Here are some numbered points:
[ 0.6 -0.5  2.4  0.1  0.  -1.2  1.   1.2  0.3 -0.3  0.6 -0.4] 0
[ 0.9  0.7  0.  -0.2  0.3  0.3  0.1 -1.3  0.  -0.8  0.1  0.5] 1
[ 0.8  0.9  1.  -0.3 -0.8 -0.3 -0.3  0.  -0.7 -1.2  0.2 -0.1] 2
[-0.6  0.2 -0.8 -0.1  0.1 -0.5 -0.3 -0.5 -0.9 -0.1  0.   0. ] 3
[ 1.5 -1.8  3.1 -0.9 -0.1  0.3  2.5  1.   2.4  0.3 -0.1  1.8] 4
[ 0.1  0.5 -0.2 -0.3 -0.3 -0.2 -0.4 -0.8 -0.1 -0.3  0.1  0.5] 5
[ 0.3  1.4 -1.4  0.5 -0.6  0.3  0.3 -0.8 -1.5 -0.7  0.5  0.5] 6
[-0.8 -0.3 -0.7  0.3  0.9 -0.5  1.1 -0.8 -1.3 -0.2 -0.4  0.7] 7
[-0.2  0.8  0.4 -0.3 -1.4 -0.2 -1.1  0.  -1.3 -0.5  0.   0. ] 8
[ 0.9  0.6 -0.3 -0.1  0.4  0.  -0.2 -1.3  0.3 -0.8  0.   0.3] 9
[ 0.2  0.   0.4  0.1  0.3 -0.2 -0.1  0.5  0.1  0.  -0.3 -0.9] 10
[ 0.6  0.3 -0.2 -0.6 -0.1  1.1 -0.6 -1.7  0.9 -0.8  0.3  0. ] 11
[ 1.   1.  -0.5 -0.3  0.5  0.  -0.3 -1.4  0.  -0.8 -0.2  0. ] 12
[ 0.8  0.8 -1.2  0.1 -0.1  0.3  0.3 -0.3  0.2 -0.4  0.6 -0.3] 13
[ 1.6  0.7 -0.2 -0.5 -0.8  1.9 -1.4  0.2  1.2 -0.8  0.4  0.1] 14
[ 0.2 -1.   1.1  0.4  2.  -1.3  0.4  1.2  2.7  0.8 -0.9 -2.1] 15
[-0.3 -0.1 -0.4 -0.2 -0.4 -0.3  0.6 -0.3 -0.6  0.1  0.2  0.7] 16
[ 0.1  1.5 -1.8  0.2 -0.8  1.2 -1.4  0.5 -0.5 -0.8  0.6 -0.9] 17
[ 0.6 -0.8  0.9  0.7  2.  -1.3  0.4  0.9  2.3  1.  -0.2 -1.6] 18
[ 0.  -0.3  0.5 -0.9 -1.  -0.5 -0.8 -0.4 -0.8  0.  -0.1  1.1] 19
[ 1.2 -0.2  0.5 -1.5 -2.   1.8  0.  -0.1 -0.6 -0.4  0.   2.9] 20
[ 0.8 -0.5  0.6  0.4 -0.5  0.9  1.1  1.4  1.7  0.2  0.7 -0.5] 21
[ 0.7 -1.   2.6  0.7  0.3 -0.9  1.5  1.4  1.7  0.   0.8 -0.7] 22
[ 0.   0.3 -1.8 -0.4  0.1  0.6 -0.6 -0.6 -0.1  0.4  0.1  0.6] 23
[ 1.1  0.  -0.3 -0.3 -0.8  0.8 -0.5  0.7  0.3  0.   0.3  0.5] 24
New points follow, each followed by the numbers of its two nearest points above, smallest number first.
[-1.5 -0.1 -1.9  1.2  2.2 -0.2  1.7 -0.1 -0.8  0.9 -0.7 -0.8] 3 7
[ 1.  -0.1  0.4 -1.4 -1.5  1.4  0.  -0.4 -1.  -0.3  0.1  2.7] 19 20
[ 0.8  0.5 -0.4  0.3 -0.4 -0.5  0.  -0.5  0.6 -0.6  0.9 -0.5] 9 13
[ 0.8 -0.2  0.9  0.2 -0.1  0.8  1.6  0.4  0.4 -0.4  0.2  0.7] 21 24
[ 0.   2.  -2.3  0.8 -0.9  0.7 -1.3  0.3 -0.7 -0.7  1.  -1.6] 13 17
[ 2.   1.   0.4 -0.4 -1.4  1.7 -1.2  0.5  1.5 -1.2  1.  -0.7] 14 24
[ 1.5  0.   2.6 -0.9 -3.4  1.4  0.1  1.5  0.3 -1.1  1.2  1.6] 20 24
[-0.2  1.4 -2.1  0.9 -0.5  0.3 -1.   0.3 -0.8 -0.3  0.5 -1.4] 13 17
[ 0.7  0.8  0.9  0.  -0.9 -0.1 -0.3  0.3 -1.1 -1.5  0.3  0.1] 2 8
[-0.3  0.3  0.   0.9  0.1  0.1  0.2  1.3 -0.5  0.2  0.1 -1.1] 3 10
[ 0.7  1.7 -1.7  0.6 -1.7  1.   0.6  0.9 -2.  -0.6  1.2  0.1] 6 17
[ 0.6 -0.5  2.  -0.1  0.  -0.5  1.1  1.1  0.4 -0.5  0.5 -0.1] 0 22
[ 0.2  0.2 -1.7 -0.7  0.1  0.4  0.  -0.5 -0.4  0.5 -0.3  0.9] 16 23
[ 1.4 -0.1  0.7 -1.4 -1.9  1.3  0.3 -0.9  0.  -0.7  0.9  2.5] 19 20
[ 0.5 -0.4 -1.4 -0.5  0.4  0.4 -0.2 -0.4  0.8  0.5 -0.7  0.9] 5 23
[ 0.1  1.8 -1.7  0.4 -0.7  0.7 -1.1  0.2 -0.7 -0.6  1.  -1.5] 13 17
[ 0.4 -0.4 -1.5 -1.   0.2  0.7 -0.4 -0.5  0.2  0.8 -0.2  1.2] 5 23
[-0.3 -0.6  2.9  0.2 -0.8 -0.5  0.4 -0.3  0.8 -0.9  0.8 -0.2] 0 22
[ 0.1 -0.2  0.6  0.2  0.1  0.  -0.8  0.9  0.2 -0.1  0.  -0.7] 10 24
[-2.   0.4 -0.4  0.3  0.1 -1.1 -1.3 -0.4 -1.8  0.5 -0.2 -0.5] 3 8
[ 0.2  0.  -0.3  0.2 -0.2  0.4  0.   0.6  0.1  0.   0.  -0.5] 10 24
[ 0.  -0.3  0.9 -0.1  0.1 -0.4 -0.9  0.4  0.3  0.  -0.3 -1.1] 5 10
[-0.9  0.5  0.1 -0.1  0.3 -0.5 -1.1 -0.8 -1.4 -0.1 -0.9 -0.5] 3 8
[ 0.6  1.8 -2.   0.6 -1.   0.7 -1.1  0.3 -0.8 -0.6  0.7 -1.7] 13 17
[ 2.2  1.1 -1.3 -0.9 -1.6  2.2 -1.6 -0.2  1.5 -0.9  0.7  0.2] 14 24
[ 0.5  1.6 -1.9  0.6 -1.1  0.5 -1.5  0.2 -0.1 -0.6  1.1 -1.3] 13 17
[-0.6 -0.4  0.7  0.5  0.8 -0.9 -0.3  0.9  0.3  0.4 -0.6 -1.3] 10 18
[-1.3 -0.5 -1.5  0.8  2.2 -0.6  1.2 -0.3 -0.2  1.  -0.6 -0.5] 3 7
[ 1.   0.9  0.7 -0.2 -0.7 -0.1 -0.3  0.  -0.9 -1.1  0.5  0. ] 2 8
[-0.6  2.3 -3.  -0.2 -1.5  1.4 -2.7  0.8 -2.   0.2  0.3 -1.1] 6 17
[ 0.1  1.5 -1.4  0.6 -1.2  0.9 -1.1  0.5 -0.6 -0.4  1.  -1.1] 13 17
[ 0.1 -1.8  0.8 -0.9  0.9  0.1  1.2  0.2  0.3  0.7 -0.8  1.2] 10 16
[ 0.9 -0.4  1.6 -1.  -1.1  1.1  0.3  0.3 -0.3 -0.4  0.1  1.9] 19 20
[ 0.5  0.1 -1.7 -0.8  0.4  0.9 -0.6 -0.3  0.1  0.3 -0.3  1.2] 5 23
[-0.5  0.9 -2.   0.5 -0.7  0.8 -0.1 -1.1 -1.  -0.2  0.7  0. ] 6 23
[ 2.1  0.7  1.1 -1.1 -2.1  1.3 -1.9  1.   0.7 -1.3  0.5  0.2] 14 24
[ 0.2  1.6 -1.9  0.6 -0.8  0.6 -1.   0.3 -0.4 -0.6  0.9 -1.4] 13 17
[ 0.5 -0.7  0.4  0.6 -0.1  0.5  1.2  0.8  1.5  0.1  0.4 -0.1] 10 21
[ 0.3  0.3  0.5  0.1  0.1  0.1 -0.5  0.6  0.3 -0.3  0.2 -0.8] 10 24
[ 0.   0.   0.8  0.2 -0.3  0.1 -0.5  0.9  0.1  0.  -0.2 -0.4] 10 24
[-2.4 -1.2 -2.   0.4  2.7 -0.1  1.  -0.4 -0.4  1.9 -1.6  0.1] 3 7
[ 0.1  2.  -1.9  0.5 -1.1  0.6 -1.3  0.2 -0.8 -0.6  0.8 -1.1] 6 17
[ 0.7 -0.5  0.5 -1.4 -1.5  1.6  0.3 -0.2 -0.9 -0.1 -0.1  2.8] 19 20
[ 0.6 -0.7  0.8  0.4 -0.4  0.5  1.1  1.3  1.6  0.6  0.5 -0.3] 21 22
[-0.6 -0.3  0.5  0.  -0.9  0.2  1.  -0.1 -0.4 -0.1  0.6  1. ] 5 16
[-0.3  0.6  0.3 -0.3 -0.5 -0.5 -1.8 -0.8 -1.1 -0.5 -0.5 -0.4] 5 8
[ 0.5  0.   0.5 -0.3 -0.8  1.   0.3  0.   0.3 -0.6  0.5  0.9] 5 24
[ 0.4  1.8 -1.9  0.6 -1.   0.6 -1.4  0.5 -0.5 -0.4  0.7 -1.1] 13 17
[ 0.5 -0.5  0.5  0.6 -0.1  0.4  0.9  1.5  1.7  0.4  0.7 -0.6] 10 21
[ 0.8 -0.2  0.3 -1.3 -1.6  1.5  0.2 -0.2 -0.9 -0.6 -0.1  2.7] 19 20
[ 0.1  0.1  0.6  0.2 -0.3  0.1 -0.5  0.8  0.1  0.   0.  -0.9] 10 24
[ 0.   0.  -1.5 -0.7  0.1  0.5 -0.2 -0.4 -0.1  0.5 -0.2  0.8] 16 23
